Here are some points, one per row:
[-22 -18  17  23  -5  17  36   5 -35 -45 -18  51  34 -23  -4  -4  35  33
   1  -2  11 -44 -34 -29  37 -38  -2  28   6  10  11  15  18  61   1  18
  21  -4 -29 -51 -30  42  28  21  72   9 -24 -15]
[-18  73  76 -24  21 -46 -48  22  12 -56  -9  44   0  42 -11 -83 -37  -3
 -64  15  20  18  -3  25   0  12  -3   4 -45  90 -16  -3 -20 -44   2 -27
 -47   8  28 -13 -26  34  27 -14 -33  41   9   2]
[ 67 -29  55 -27   6  22  -8   7  -4 -62  15 -57  10 -41  32  47 -30   6
  -2  22   3  -8 -12   1 -40  56 -18  59 -23  52   2 -10  10 -40   3 -20
  -5 -14 121 -18  -2   4 -10 -12  10 -12  57 -20]
[-29 -14   0  23   9  14  20   0 -44  49 -55 -63 -16   8  20 -16 -18   7
  -3 -15  76 -44 -29 -25   8 -40 -14  49  32  16  16 -30  28  34 -26  28
 -20 -42  -4  -8  20  22  12  57   4  24  -7   6]
[-11  -3 -44 -15  60  51   1  20  51 -44  38  -8  12  -2 -24 -15  31 -34
  51 -47 -15 -20  18  14  29 -18 -26 -18 -10 -28  20 -55 -52   9  77  -9
  18 -46   6  11 -29 -42 -28 -26 -41  69  -2  -8]
[ -5   5 -22 -43 -30 -65 -24  26 -49 -36  -7 -41  23   0  -8 -45  16 -21
  -3 -22 -33  -2  71 -14   6 -22 -19 -32  -2 -18  87 -38  -4  -8 -64   8
  50  -8 -33   2 -50 -27 -22 -15 -50 -57   8  -7]
[-29 -41   9 -27 -17   7   6 -27 -50  28 -42  31  48   3  -8  21   1   5
 -24 -19  19 -34  39 -27  -2   4  42  12  18  25  29  20  28  -1  21  -1
 -11 -16 -24 -44  82  21 -59 -84 -79  24 -31 -23]
[  6 -44  -8  24   1  -4 -32 -10  -3   5   1  -8  27  12 -32   6  -9  32
  19   7  11  21 108   8 -32  13  50 -34  10   5  -6  62  42  36  15   0
  11 -19 -11  52 -24 -16  80   6  39  36 -10  43]
[ 31 -27  15  29   3  36  -7 -50 -33  25  36 -66  17   0 -19  21  18   1
 -26 -16  11 -36  15 -19  43  42  16  15  13  39 -42  -2 -70 -80 -12  23
  15  55 -21 -19  -9  44  14  65  -8  19 -43 -15]
[-51 -26   3  18 -22   2   7 -15  -9  -6 -25 -18  -3  12 -35   0  -7  44
   7 -13  23 -63 -52  81 -22  32  43 -37  -7 -39 -13  51  21 -16  31 -40
  20 -10  -8  48 -46  -5 -39   0 -17 -53   1  77]
[-16 -27  51 -27  68   6   9  22   4  35  35  13  -9 -67  14 -13  42  13
 -56 -26  -6  35   1 -52   7  19  21  34 -48 -83 -30   6 -22  18  -9  -7
 -52  37  30  41  -4  23  35 -31 -37  -8  35 -11]
[-16  64  46 -48 -18 -19   1 -38 -52  12 -28   0  29  -3  -1  16  27  43
  24 -26  -4  -8  24  44  -8   1 -72 -46  39 -57  23  29 -30   0  27 -12
 -11 -12 -14  13  58 -36  68  22  19  19   3  25]
[-34  30  15  69 -20  15   1 -26  -5 -12 -31  -5  42  33 -28  16   4 -48
 -14  -7 -42  22  84   4  13  -3 -51 -15   1 -43 -21 -41  59   4 -13 -33
  -3  -3  10   6 -45  -4 -46 -30  30 -27  -8  31]
[-89 -19  -9  -8  -5 -45 -23  18  54 -18  10 -17 -14  24 110 -15 -30 -41
  47  35 -22   8  -9 -12  18  -3  -1 -10 -19 -15 -39  10  -9 -29 -20 -14
  68  37  -9 -15  36 -49   1  -2  -3  53  -2 -13]
[-29  55 -14  42  -7  35  61  -7 -23  23 -26  28  11  -6 -32   0  -5  38
  37  -4 -13  20  36  44  12  39  37 -48  -9  27  -7 -76  16 -15 -20  23
   9 -10  17  56  48 -29  61  20   0 -41 -17 -57]
[-28  -6 -24 -14  25 102 -44  30  40 -36 -39 -12 -40  20   1 -26  38 -33
 -19  86 -29   4   7 -13   2  -8 -20 -44 -27  -9  38  38 -44   2 -40 -35
   7 -32 -34 -12  79 -25  -8  -1 -19 -63  -1  20]
[ -2 -34   0   4  -7  10  10 -12 -25 -18 -22   6 -14  10 -15  10  19  -6
 -32 -14  72 123 -35  83  19 -29  30  19  14  -4  17  30  37  37   4  45
   4  -7 -16  49 -20 -32  16   0  24 -26 -14 -59]
[ 54   7   2   3 -26   3  -8   7  99  -1 -23  15   5 -16 127   1  -3   7
   7 -12 -19  17  -3  -1 -80  -1   4 -22  -8 -13  10  -9 -11  -7  -5 -22
  -5  -8 -18  -2 -17  40  -9  28 -19  23 -10 -20]
[ -6  -2 -17 -33  -3 -15 101 -14  39  11  16 -32  19 -11 -27  11  -3 -25
 -19   9 102  -8 -10 -23  -5  -9  -7 -91   5  24  -9  26  83  10 -12  61
 -11  -4  -3 -63 -14   0  15  37  35 -17  10 -16]
[ 44  14 -23  -7   4 -33 -26  29  38 -16  19 -21 -33 -64 -17 -37 -36 -10
  53 -11 -64   4  -7  47   2  -6 -17  20  -4 -22 -45  25   0 -18 -32  -2
 -37   0 -53  -8  27  26 -17 -23 -12  11   7 -12]
[ 16 -16  14  14 -31  -1  20  56   0  25  61 -33 -42  12   1   8  44 -13
 -10 -19   9  -7  10 -21  30  32  17  40  90  61   6   4 -13 -53  20 -79
 -49  47  16  -9   7  14   6  34  15 -14 -24  -8]
[ 14  34 -41  -8   7 -43 -55  -8   5 -40   2  51 -34 -45 -23  63 -35  -8
  49  31  44  13 -16 -54  -5  27 -16  -4 -19 -40 -19 -24 -24 -28 -32 -31
 -33  15 -49  12   4  31 -17 -15 -20   1  11 -30]
[ -6  24  -8  77 -13   2 -31 -27 -10  13   8 -25   8 -12 -32 -55 -18 -18
 -22   5 -33  49 -47 -26 -42  -3 -33 -21 -11 -29  61 -32  49 -30 108  36
  33  -1 -16   4   5  -1 -24 -28  63 -31  -8   7]
[ -8  11 -10 -26 -29  -1  49 -26  20  22  80 -13   9  21 -27   9 -41 -20
  -3  13  21  24  -2   8 -61 -43  -4 127  -4  38   2  -9 -30  53   3 -42
  -1  23  21 -21   6   4  -9  83 -19 -33 -17   3]
[ -7  -4 -26  21   7 -41  22  -3 -17  18 -47 -51   1   0 -50  30  21  27
 -24   4 -28 -37 -45 -34  -2 -46  11  -6  25   8 -14   7  39  76   3 -15
  31 -11  54 -45 -24  18  37  33 -29  13 -18 -39]
[ -4 -55  17   1  -8 -17  -7 -14 -15  -5 -12  13   6  -7 -29  39   9 -43
  22  -5 -65  39 -47  16 -13 -64  31 -46   6  28 -11 -70  15   5   5  52
 -30  -2  -3  25  -5 -18  39   3  20 -33 -10  99]
[ 74  14 -21 -12  24 -27 -40  28  66  -8  17   5   3  68  50  -7 -20  57
  51  32  10   7 -12  -1  71 -21  -5  -3  -6 -41 -22  -5   1 -15   6   5
 -25   1 -14  -6  24  27 -26  -7 -15 -27 -15  -3]
[-10  55 -48 -55  -7  33 -10 -29 -53  37 -13   6  24  35  13  -2  16 -56
  18 -10 -71  13 -51   6   7  51  57 -37  11 -27  31  38  19  25  -7  19
 -12 -11  24  21 -32  -7 -43  11  22  39 -12  38]
[ 61  18  65   2  28  38  25  62 -11  42  44  21 -47  13 -20  29 -54  21
   9  43   1   3   3  18  -5  -2 -29 -15 -23 -45  30   7 -28  15 -12   9
  49  61  32   3   6 -46 -34 -42 -32  64   2  33]
[ -9  -7 -10  11 -13  -3  16  -9  -4   5 -33  49  14 -19 -30  20   0   7
 -33   0   2 -53 -19 -48   4 -62  20  36  16   8  -7  67  -7 -35   6  50
  -6 -18  -3  89 -26 -62 -59  21  46  13   3 -39]
[  9 -13   0  27  21  -4   7   7  -6  31   3  23 -24  43  -2   3  22  -6
 -12 -20  -1 -22  14  -4  -1  26  18  22 -37  50 -17  -9 -39  35   2   5
  16  29  -2 -23  12  52   3 -28  20 -10 127 -10]
[ 32   6 -63   7  -2 -16 -27  23  16 -12   3  61  -2 -56  67 -35 -19  41
   0  11   8  13  -7  27   2  15 -10  10 -12 -23 -19 -14 -13 -29 -22 -17
 -24  22 -21 -59 -12  -9 -12   4 -12  21  -4  31]
[ 23 -25   1 -23 -23 -12  -4 -48   2  35  43  52 -66  15  14   2  22   5
 -29 -22  -1 -46   9 -21   8  47 -50  21  31  53 -46  -7 -49  29 -11  24
  30 -57  26 -15   2   5  23 -86  24 -26 -54  -9]
These points spread out most along one direction. How many in every 100 of the points above lie lower along it than each point below? Round to a whole number. More than half of the points above lie lower than the first one.
[-34  30  15  69 -20  15   1 -26  -5 -12 -31  -5  42  33 -28  16   4 -48
 -14  -7 -42  22  84   4  13  -3 -51 -15   1 -43 -21 -41  59   4 -13 -33
  -3  -3  10   6 -45  -4 -46 -30  30 -27  -8  31] --> 64
[-11  -3 -44 -15  60  51   1  20  51 -44  38  -8  12  -2 -24 -15  31 -34
  51 -47 -15 -20  18  14  29 -18 -26 -18 -10 -28  20 -55 -52   9  77  -9
  18 -46   6  11 -29 -42 -28 -26 -41  69  -2  -8] --> 33
[-29 -41   9 -27 -17   7   6 -27 -50  28 -42  31  48   3  -8  21   1   5
 -24 -19  19 -34  39 -27  -2   4  42  12  18  25  29  20  28  -1  21  -1
 -11 -16 -24 -44  82  21 -59 -84 -79  24 -31 -23] --> 55
[ -6  -2 -17 -33  -3 -15 101 -14  39  11  16 -32  19 -11 -27  11  -3 -25
 -19   9 102  -8 -10 -23  -5  -9  -7 -91   5  24  -9  26  83  10 -12  61
 -11  -4  -3 -63 -14   0  15  37  35 -17  10 -16] --> 97
[  6 -44  -8  24   1  -4 -32 -10  -3   5   1  -8  27  12 -32   6  -9  32
  19   7  11  21 108   8 -32  13  50 -34  10   5  -6  62  42  36  15   0
  11 -19 -11  52 -24 -16  80   6  39  36 -10  43] --> 82
[ -5   5 -22 -43 -30 -65 -24  26 -49 -36  -7 -41  23   0  -8 -45  16 -21
  -3 -22 -33  -2  71 -14   6 -22 -19 -32  -2 -18  87 -38  -4  -8 -64   8
  50  -8 -33   2 -50 -27 -22 -15 -50 -57   8  -7] --> 52
[ 54   7   2   3 -26   3  -8   7  99  -1 -23  15   5 -16 127   1  -3   7
   7 -12 -19  17  -3  -1 -80  -1   4 -22  -8 -13  10  -9 -11  -7  -5 -22
  -5  -8 -18  -2 -17  40  -9  28 -19  23 -10 -20] --> 9
[-29  55 -14  42  -7  35  61  -7 -23  23 -26  28  11  -6 -32   0  -5  38
  37  -4 -13  20  36  44  12  39  37 -48  -9  27  -7 -76  16 -15 -20  23
   9 -10  17  56  48 -29  61  20   0 -41 -17 -57] --> 73
[ 31 -27  15  29   3  36  -7 -50 -33  25  36 -66  17   0 -19  21  18   1
 -26 -16  11 -36  15 -19  43  42  16  15  13  39 -42  -2 -70 -80 -12  23
  15  55 -21 -19  -9  44  14  65  -8  19 -43 -15] --> 48
[-18  73  76 -24  21 -46 -48  22  12 -56  -9  44   0  42 -11 -83 -37  -3
 -64  15  20  18  -3  25   0  12  -3   4 -45  90 -16  -3 -20 -44   2 -27
 -47   8  28 -13 -26  34  27 -14 -33  41   9   2] --> 18
[-22 -18  17  23  -5  17  36   5 -35 -45 -18  51  34 -23  -4  -4  35  33
   1  -2  11 -44 -34 -29  37 -38  -2  28   6  10  11  15  18  61   1  18
  21  -4 -29 -51 -30  42  28  21  72   9 -24 -15] --> 85
[-16  64  46 -48 -18 -19   1 -38 -52  12 -28   0  29  -3  -1  16  27  43
  24 -26  -4  -8  24  44  -8   1 -72 -46  39 -57  23  29 -30   0  27 -12
 -11 -12 -14  13  58 -36  68  22  19  19   3  25] --> 58
